(in the rows, 128 means zero)
The same turns and mirrors carry the whole set onto itself and the rows of a family onto each other. Which other rows belong to the same family as each row named below? List them in the order they appear above.
These 16 rows form 4 families of 4 rows each.
Z232: [164 148 133 143 179 132 134 104 104 136 136 123 112 156 136 119 117 122
  83 149 110 122 117 119 104 140 116 172 126 114 112 184]
Z867: [173 126 113 105 188 104 124 139 119 135 107 121 140 110 151 123 107 135
  97 155 128 136 126 137  97 135 112 145 111 131 117 152]
Z680: [150 149 126 171 171 144 129 112 110 135 128 135 114 160 126 108 107 144
  78 145 111 118 131  91 103 130 121 172 127 125 121 176]
Z825: [113 124 160 154 135 136 134 125 116 149 153 130 120 162 128 123 109 123
 100 148  72 107 118 124 117 127 112 143 126 127 123 138]
Z44: [118 107 143 110 140 109 148 131 132 119 130 111 144  99 144 106 128 121
 101 170 122 121 111 126 117 120 119 127 126 162 126 121]
Z781: [109 134 159 161 126 154 136 124 128 126 148 122 116 146 139 120 107 137
  88 175  84 113 125 128  90 123 130 126 123 138 129 141]
Z314: [104 107 132 125 151 107 126 148 114 132 134 112 141 101 148 125 123 132
 101 162 102 124 110 151 118 112 107 135 129 141 122 111]
Z642: [112 124 147 178 148 152 137 132 127 142 157 132 122 146 136 101 111 141
  94 162  80  95 132 104 113 125 137 145 125 144 124 144]
Z982: [161 130 126 115 167 108 125 120 121 147  77 104 136 114 141 126 108 142
  74 158 140 130 124 119  92 117 121 148 110 141 120 158]
Z341: [114 115 133 121 150  94 115 145 135 123 125 117 138 100 141 116 119 142
 104 166 118 127 127 133 106 107 115 123 148 165 113 118]
Z653: [152 137 115 148 182 139 127 113 121 134 124 129 110 153 129 118 123 153
  69 155 111 116 123  84 100 130 126 180 115 129 116 180]
Z313: [110 111 143 131 153 109 122 139 129 135 136 111 138  96 142 103 123 140
 105 175 102 118 126 133 113 104 133 124 150 169 111 121]
Z725: [163 119 116  95 184  96 113 124 135 136 101 117 134 111 132 118 120 152
  91 164 126 136 127 105  96 117 123 148 126 156 105 151]
Z331: [165 130 108 109 189 101 121 128 127 123 100 128 134 119 135 116 112 147
  84 151 143 135 131 100 101 125 112 158 123 144 109 157]
Z241: [105 130 151 176 136 136 131 129 126 134 155 133 126 143 129 102 113 137
 109 160  83 107 129 114 117 124 123 136 148 146 130 128]
Z971: [154 154 132 150 179 146 147  91 119 135 124 124 124 150 130 112 121 145
  84 167 110 120 113  96 106 144 125 172 116 112 134 152]

The rest of the family of Z653: Z642, Z313, Z725
The rest of the family of Z241: Z680, Z341, Z331
The rest of the family of Z781: Z44, Z982, Z971

The same turns and mirrors carry the whole set onto itself and the rows of a family onto each other. Which other rows belong to the same family as each row named below? List them in the order they appear above.
These 16 rows form 4 families of 4 rows each.
Z892: [112 105 116 116 153 127 129 139 133 122 138 134 114 132 118 157 127 121
 112 170 137]
Z326: [131 122 112 137 170 119 114  95 138 121 144 111 104 118 128 136  84 147
 149 151 156]
Z856: [134 135 145 132 140 139 113 116 104 126 143 121 125  90 137  89 125 139
 166 133 147]
Z521: [144 120 128 116 163 140 120 116 127 118 146 147 101 105 138 154 110 151
 149 151 147]
Z233: [108 135 136 140 128 135 129 135  99 135 132 107 139 120 117  87 141 109
 128 146 144]
Z698: [101 116 112 136 154 113 129 124 145 122 146  93 113 139 117 129 105 127
 104 157 144]
Z797: [127 123 126 141 125 137 140 142 101 145 134 126 116 134 104 124 150 110
 112 138 129]
Z6: [120 118 124 152 126 112 129 127 122 141 144  89 111 129 105  97 129 123
 117 121 125]
Z876: [155 127 135 102 143 110 116 110 148 136 128 142  98 103 128 128  94 144
 153 155 148]
Z111: [133 145 136 122 115 117 146 135 129 151 119 117 115 138 107 105 124 110
 104 149 143]
Z618: [150 126 125 154 142 119 115  98 114 142 143 107 102 108 116 104 109 141
 162 116 137]
Z889: [ 92 114 117 122 152 122 118 132 124 121 129 116 139 125 116 122 122 109
 127 182 151]
Z221: [116 113 127 113 164 126 102 115 128 112 139 131 126  96 137 123 106 138
 165 168 154]
Z984: [158 138 140 140 136 150 131 118  96 140 143 137 104 108 126 120 133 140
 151 119 138]
Z760: [163 147 151 120 116 121 134 120 126 149 129 129 102 108 124  96 118 137
 141 124 140]
Z989: [125 124 120 105 141 105 130 126 151 137 117 132 111 133 111 138 102 117
 117 179 151]

The rest of the family of Z698: Z326, Z6, Z618
The rest of the family of Z989: Z876, Z111, Z760
The rest of the family of Z984: Z892, Z521, Z797

The same turns and mirrors carry the whole set onto itself and the rows of a family onto each other. Which other rows belong to the same family as each row named below? List them in the order they appear above.
These 40 rows form 5 families of 8 rows each.
Z764: [129 146 110 158 112 156 131 138 132 148 115 141 126 121 111 129 158 150
  89 132 127 133 129 120 104 114 158 134  47  99 109 120 119 137  79 110
 150 121 159 152 120]
Z9: [160 167 114 138 145 186 138 104 157 143 115 114 137 126 154 148 150 124
 139 107 157 140 134 143 107 142 125 121  77 106 118 138 112  98 128 133
 122  97 121 161 152]
Z117: [124 131 122 129 124 146 120 138 137 144 123 141  93 104 141  98 158 178
 120 123 136 144 118 132  60 127 146 117  53  85 141 128 133 114 137 104
 142 109 131 136 119]
Z299: [144 154 118 143 117 169 137 131 140 140 126 132 143 106 118 140 134 116
  99 119 143 107 118 144 115 122 179 133 110  98 113 116 108 136  98 122
 148 109 117 157 128]
Z779: [111 119 118 109 131 165 134 134 156 171 124 134 122 144 126 132 172 163
 106 120 117 141  93 131  73 115 168  93  42  82 121 152 107 147 106 118
 131 107 118 141 153]
Z400: [146 160 111 132 124 173 133 124 141 142 114 139 124 112 129 145 142 104
 103 119 150 114 131 144 113 109 184 126 105  96 110 119 105 131 110 119
 152 121 133 164 126]
Z122: [146 158 108 144 139 168 126 102 150 166 112 126 145 139 126 154 170 180
 140 132 122 124 141 120  95 130 140 103  43 134 144 144 128 114 106 101
 129 105 126 134 151]
Z8: [151 147 138 158 111 164 135 105 151 147 114 127 144 126 146 162 129 123
 138 115 131 111 139 139  91 111 167 113  88  71 148 114 115  86 107 126
 155 101 100 132 170]
Z991: [137 162 107 141 129 178 126 119 138 146 122 133 137 115 132 149 135 109
  94 110 142 105 130 137 110 114 180 137 113 100 117 117 105 132 108 105
 149 119 127 154 127]
Z655: [144 150 112 135 123 177 134 128 137 158 120 133 127 104 123 134 127 115
 101 113 141 102 111 143 120 125 186 133 101  97 111 107 103 135 115 115
 145 114 122 154 124]
Z783: [129 143 134 124 136 165 112 124 142 113 146 136 130 107 149 136 153 137
 123  99 149 142 144 159  67 116 137 128 102  84 150 133 126 111 131 132
 162  99 117 141 132]
Z14: [148 172 116 149 161 180 143  92 166 155 107 103 134 131 152 150 151 140
 138 107 153 117 129 136 107 133 135 119  81 116 130 136 119 107 132 108
 134 107 101 158 135]
Z895: [127 145 123 120 150 163 120 117 148 140 126 133  98 107 160 125 150 146
 127  98 148 124 127 146  71 117 158 122  93  83 146 129 121 113 161 104
 164 113 107 143 115]
Z987: [117 132 131 138 125 155 106 129 128 133 147 134 130 109 125 117 155 180
 114 112 130 141 135 143  61 121 126 124  64 101 163 121 142 120 112 110
 146  99 128 122 121]
Z179: [ 98 122 117 121 155 179 121 117 146 175 121 124 119 149 132 128 164 156
  86 106 125 149 108 124  75 105 146  98  47  90 132 143 117 147 108 102
 132 111 125 138 141]
Z481: [131 132 135 176  97 167 125 116 136 181 111 128 113 134 134 130 130 167
 133 127 122 109 120 124  80 129 160 116  35  85 143 105 123  97 105  99
 134 113 118 118 156]
Z506: [153 143 128 148 117 167 136 102 149 166 102 131 119 124 154 153 125 123
 142 112 132 107 130 135  95 114 180 109  75  68 141 109 107  86 131 117
 152 108 102 134 164]
Z558: [142 137 130 113 122 154 129 141 150 128 138 140 111  94 149 118 149 147
 136 109 143 131 111 155  71 136 161 123  89  72 133 133 116 111 148 134
 155  96 106 144 134]
Z980: [164 164 111 138 138 175 150 113 168 157 114 112 134 119 152 141 148 144
 148 112 141 113 105 136 107 158 149 123  76 103 115 137 106 101 138 120
 123  97 100 156 151]
Z170: [160 161 125 140 140 184 141 103 161 153 128 109 155 124 131 155 149 142
 151 106 142 113 120 152 113 144 138 118  75 118 130 131 113 111 119 134
 130  92  97 150 146]
Z119: [109 141 114 104 147 183 126 107 158 161 135 117 144 149 141 149 156 120
 105  91 134 125 102 151  72 102 160 107  89  86 141 140 104 138 116 108
 120 114 104 148 143]
Z920: [128 137 135 124 137 166 116 121 145 138 151 128 133 100 137 132 144 159
 130  92 132 107 120 160  75 127 153 129  98  94 159 121 121 122 139 116
 164  98  91 128 120]
Z137: [152 140 145 162 119 166 146 109 145 151 100 119 117 115 147 131 118 118
 125 119 151 130 133 137 101 115 153 107  79  64 133 105 122  87 116 135
 150  96 105 145 156]
Z514: [102 121 119 118 133 173 121 128 151 165 141 129 149 147 122 143 166 164
  97 110 107 138 100 131  69 117 155 106  56  91 133 149 110 147  93 112
 130 100 115 129 158]
Z946: [114 130 123 107 146 179 142 119 158 168 126 111 125 134 133 121 148 127
 103 100 143 129  81 153  82 113 159 100  78  78 128 131 108 142 122 118
 116 107  95 155 132]
Z592: [133 143 132 170 103 164 124 112 137 165  97 136  99 142 148 136 144 148
 133 135 142 133 143 121  77 109 155 107  33  78 136 116 125  89 106 106
 139 123 140 134 159]
Z135: [141 140 141 171 131 173 135  97 142 163 106 112 127 120 147 137 111 127
 116 105 139 114 132 132 100 116 151 117  86  74 148  98 122  90 118 113
 150  99  96 131 151]
Z80: [123 144 103 158 120 166 123 131 127 162 116 140 123 123 117 129 149 153
  84 121 119 124 124 116 104 119 159 141  48 103 114 113 117 136  91  94
 146 123 158 144 118]
Z128: [119 138 116 123 128 151 105 122 139 151 137 145 112 118 137 130 166 185
 131 112 120 117 128 137  56 117 157 120  58 102 163 130 130 119 135  86
 153 118 124 122 121]
Z516: [112 132 128 116 137 176 139 125 158 148 139 109 150 134 132 128 148 125
  95 102 141 138  91 152  76 117 143 109  92  77 130 136 111 140 101 127
 114  97  96 153 143]
Z582: [103 125 122 124 140 168 129 129 152 152 125 126 129 146 133 129 171 150
  85 120 131 165 115 126  69 108 141  99  56  82 123 154 119 144  91 119
 132 103 128 147 152]
Z617: [154 156  98 136 126 166 128 117 150 162 108 136 132 134 142 144 169 170
 139 136 124 142 134 113  92 146 141 108  41 116 124 150 119 101 117 109
 116 100 143 140 168]
Z857: [150 146 116 150 133 173 128 114 140 160 115 121 142 126 120 131 156 173
 126 131 132 150 136 125 104 145 117 105  38 126 131 135 133 110 100 124
 115  89 136 139 152]
Z413: [124 145 136 183 106 169 115 106 136 160 111 127 123 146 143 147 140 153
 124 127 132 125 151 120  73 110 144 118  48  89 150 115 130  93  90  98
 140 118 131 123 159]
Z915: [134 146 101 143 105 159 125 136 134 161 118 151 122 123 112 140 161 152
 105 129 115 118 122 123 103 116 179 132  39 100 109 121 109 135  94 105
 150 125 158 144 127]
Z473: [127 149 104 154 107 157 123 136 134 151 126 146 141 126 112 147 160 157
  98 127 110 115 126 119  97 118 170 142  54 104 116 123 113 135  79 100
 150 122 152 141 131]
Z382: [137 134 145 177  84 159 130 126 140 158 117 129 126 132 127 134 139 161
 136 139 130 125 128 128  80 126 153 112  38  80 139 113 127  95  87 122
 135 105 122 128 165]
Z605: [145 151 108 157 144 165 138 113 150 172 100 117 124 126 134 122 156 184
 124 136 130 133 121 106 100 149 132 108  43 123 128 139 131 110 116  96
 118  98 124 140 144]
Z231: [130 137 119 118 106 146 108 141 138 124 142 154 121 113 138 128 172 171
 134 125 128 146 134 141  51 123 148 119  59  86 148 141 128 110 120 120
 145 107 141 131 141]
Z943: [118 143 117  99 137 170 139 119 165 147 126 125 133 143 143 143 167 116
 111 110 145 140 101 150  71 101 164  98  86  73 126 151 104 135 114 123
 120 114 108 162 148]

The rest of the family of Z128: Z117, Z783, Z895, Z987, Z558, Z920, Z231
The rest of the family of Z617: Z9, Z122, Z14, Z980, Z170, Z857, Z605
The rest of the family of Z779: Z179, Z119, Z514, Z946, Z516, Z582, Z943

The same turns and mirrors carry the whole set onto itself and the rows of a family onto each other. Which other rows belong to the same family as each row named below? List them in the order they appear above.
These 40 rows form 8 families of 5 rows each.
Z572: [150 126  93 119 125  75 105 135 111 126  93 123]
Z76: [129 113  86 116 107  74 114 111 145 158 118 157]
Z780: [140 113 122  91 140 109  99 127 116 159 126 139]
Z858: [151 131 112 104 130  65 107 116 112 122 104 141]
Z705: [145 113 114 118 138  92 103  97  97 159 128 126]
Z140: [144 126 101 103 111  85 152 105 115 113  96 137]
Z686: [103 100 124 125 124 118 119 130 128 148 127 123]
Z591: [146 112 122 122 127  75 124  99 110 150 125 166]
Z932: [129 107 102 135 106 108 134 124 125 108  99 115]
Z578: [151 133 104 120 143  93 127 131 122 121  83 144]
Z846: [147 116 115  90 127 119 151 128 110 132 101 140]
Z253: [115 101 118 134 102  92 119 115 125 132 137 155]
Z235: [134 110  98 119 102  91 157  98 126 142 113 159]
Z566: [115 105 109 134 104 113 122 120 110 119 125 114]
Z129: [100 102 106 129 113 117 141 112 117 124 126 135]
Z962: [162 115 114 124 135  95 141 103 101 127  93 128]
Z435: [137 120 109  99 130  77  98  90 120 157 131 138]
Z925: [119 108 111 100 109 130 131 141 127 127 117 130]
Z773: [124 109  97  86 118 124 120 121 137 164 124 131]
Z264: [137 117 105 127 108  69 122 134 127 120 104 159]
Z344: [109 113  92 105 102  96 107 100 142 145 133 127]
Z822: [123 101  87 123 107 118 132  92 138 154 117 114]
Z230: [133 119  91 116 123  95 162 114 113 122  91 144]
Z977: [104 110 106 132 117 130 123 116 139 133 124 131]
Z483: [121 118  90 115 135 110 100 105 148 169 121 136]
Z813: [153 125 105  85 136  97 115 144 121 141  96 140]
Z373: [102 108  80 116 119  98 106 112 141 158 127 134]
Z371: [131 120 104 124 124 123 159 111 125 123  96 139]
Z763: [135 120 111 118 131  90 131 152 124 125  83 130]
Z360: [125 114  92 104 134  93 109 126 146 177 105 128]
Z743: [113 110 112 115  98 108 140 102 121 113 126 129]
Z393: [146 115 130 111 155  93 124 117 107 162 107 138]
Z242: [149 118  93 115 116 103 158 100 102 135  97 124]
Z259: [133 115 103 111 151  82 105  99 111 167 123 147]
Z491: [130 103 113 129 131  99  88 103 121 156 130 119]
Z278: [158 121  91 116 137  75  99 115 126 150  92 124]
Z451: [148 126 116 118 159  94 101 110 118 154 110 146]
Z376: [124 113  72 112 109 100 111 106 135 163 118 115]
Z325: [126 109 104 111 121 118 167 114 128 150  98 128]
Z632: [142 124 104 118 144  70 114 131 106 123  96 147]

The rest of the family of Z259: Z129, Z230, Z373, Z632
The rest of the family of Z360: Z686, Z763, Z393, Z325
The rest of the family of Z451: Z578, Z977, Z483, Z371
The rest of the family of Z962: Z932, Z822, Z491, Z278
The rest of the family of Z925: Z780, Z846, Z773, Z813

The same turns and mirrors carry the whole set onto itself and the rows of a family onto each other. Which other rows belong to the same family as each row named below? List them in the order they appear above.
These 32 rows form 4 families of 8 rows each.
Z757: [140 114 134 122 146  67 146 134 105 150 150 120 140 174 131 141  70 127
 124 129  89 161 144 122 113 106 145 122 120 138 118]
Z745: [160 141 137 147 157  63 126 128 137 125 143 130 151 163 113 149  93 133
 163 117 103 149 136 136 142 120 122 129 109 130 130]
Z912: [173 107 130 124 147 117 135 121 168 119 136 152 119 165 141 112 102 152
 154 122 111 125 161 131 139 105 120 138 116 133 113]
Z603: [176 103 101 119 136  96 160 149 139 142 164 140 120 176 135 118  78 166
 130  94 117 130 164 106 121 104 128 142 121 155 112]
Z492: [156 102 146  92 115 110 133 109 165 109 162 178 126 139 117 129  99 147
 140 149 122 131 150  97 144  95 126 140 130 146 130]
Z349: [132  70 117 101 121 110 169 130 147 130 164 166 136 170 118 113  85 163
 136 125 132 124 137  83 122 120 118 141 134 153 139]
Z2: [182 126 129 125 141 112 127 130 171 123 151 145 124 156 138 123 105 151
 143 122 109 127 165 128 150 103 130 145 108 142 107]
Z329: [168 105 100 120 143 105 161 129 149 122 174 142 117 168 134 105  75 158
 134  97 143 140 169 102 128 106 129 123 131 155 115]
Z219: [116 113 144 106 137  68 162 142 110 135 155 117 129 153 122 144  76 126
 151 140 126 159 135  77 137 122 140 106 121 143 150]
Z402: [139 137 144 144 164  75 123 126 121 120 153 120 164 156 124 146  98 124
 150 129 104 149 138 128 134 117 123 147 125 134 118]
Z954: [161 143 137 146 159  78 128 132 134 118 148 128 152 160 130 152  95 116
 161 134  99 142 136 136 131 115 116 136 111 134 119]
Z755: [151 114 125 124 149  48 156 139 103 142 145 125 139 176 113 143  68 147
 142 108 100 152 134 123 118 108 136 117 117 140 129]
Z563: [123 110 131 119 126  84 158 146 129 156 153 124 125 168 118 151  61 131
 143 149 109 172 129  81 129 126 144 119 128 144 155]
Z104: [141 139 144 139 152  66 129 128 131 129 160 127 153 159 128 144  99 100
 152 117 111 159 151 116 134 126 117 120 107 130 124]
Z890: [139  91 144 106 126 124 142 112 178 112 151 173 138 151 118 119 106 146
 148 144 122 126 139 105 140 116 116 147 123 141 133]
Z533: [141 119 140 115 151  58 156 137 106 137 149 120 131 162 127 143  74 109
 145 106 106 165 149 103 115 109 130 112 117 136 126]
Z472: [124 134 141 139 145  92 136 137 144 125 157 126 150 151 111 156  88 128
 167 150 123 160 123  89 150 137 124 145 134 139 156]
Z975: [139  85 120  93 116 103 170 141 144 132 174 161 136 158 110 125  79 164
 125 121 132 131 137  75 123 114 128 151 132 163 136]
Z538: [168 102  89 132 132  96 164 149 147 133 174 138 122 169 126 115  95 165
 144 108 123 121 168 104 120 102 114 134 122 160 114]
Z966: [156 118 122 123 150  63 156 147  99 141 149 121 135 177 133 142  62 133
 139 123 102 151 137 121 104 106 130 122 119 145 120]
Z624: [146  90 118  98 113  96 164 129 145 123 181 169 137 157 106 118  87 158
 128 123 139 135 146  86 107 105 110 144 137 165 128]
Z88: [180 114 118 126 133 112 134 129 165 119 155 147 110 151 139 127 105 154
 155 132 107 118 173 114 156  93 129 131 116 142 115]
Z675: [116 132 148 131 138  75 134 133 135 126 166 124 151 149 123 143 102 117
 159 150 132 154 137  91 155 136 126 115 111 137 147]
Z522: [146 108 148  98 121 120 137 119 176 111 163 167 140 140 114 130 106 150
 138 148 124 129 139  96 152 112 131 155 118 149 132]
Z961: [142  84 112 102 129 108 164 115 145 114 188 165 136 154 120 116  78 150
 127 110 141 130 152  77 135 110 132 133 139 155 131]
Z471: [168 116 119 124 145 120 147 117 178 110 160 139 114 149 130 110  98 143
 141 120 125 136 169 120 144  96 135 122 109 148 108]
Z43: [164  88 103 120 142 103 162 141 137 137 149 144 116 184 141 106  80 170
 142 103 119 125 160 109 121 110 120 133 129 145 117]
Z937: [130 130 143 130 133  93 135 132 148 120 160 144 154 150 116 159  91 120
 165 169 118 144 117  95 151 133 123 133 119 139 155]
Z99: [126 104 130 106 124  76 163 146 112 144 160 138 136 168 120 151  59 138
 143 158 119 153 117  82 124 123 137 118 128 149 154]
Z665: [130 130 147 132 133  76 133 127 153 127 152 141 152 154 101 153  94 137
 165 154 117 153 117 106 158 134 130 123 112 136 159]
Z394: [120 102 134 108 124  61 161 138 119 144 152 136 139 166 100 148  69 150
 145 145 114 155 116  91 134 122 144 112 118 147 158]
Z81: [140  95 131 105 131 123 152 103 175 101 173 162 134 136 116 121  99 134
 135 132 122 127 153  98 149 100 138 132 118 148 124]

The rest of the family of Z975: Z603, Z2, Z954, Z966, Z522, Z937, Z99
The rest of the family of Z349: Z745, Z912, Z755, Z890, Z43, Z665, Z394
The rest of the family of Z81: Z329, Z219, Z104, Z533, Z675, Z961, Z471

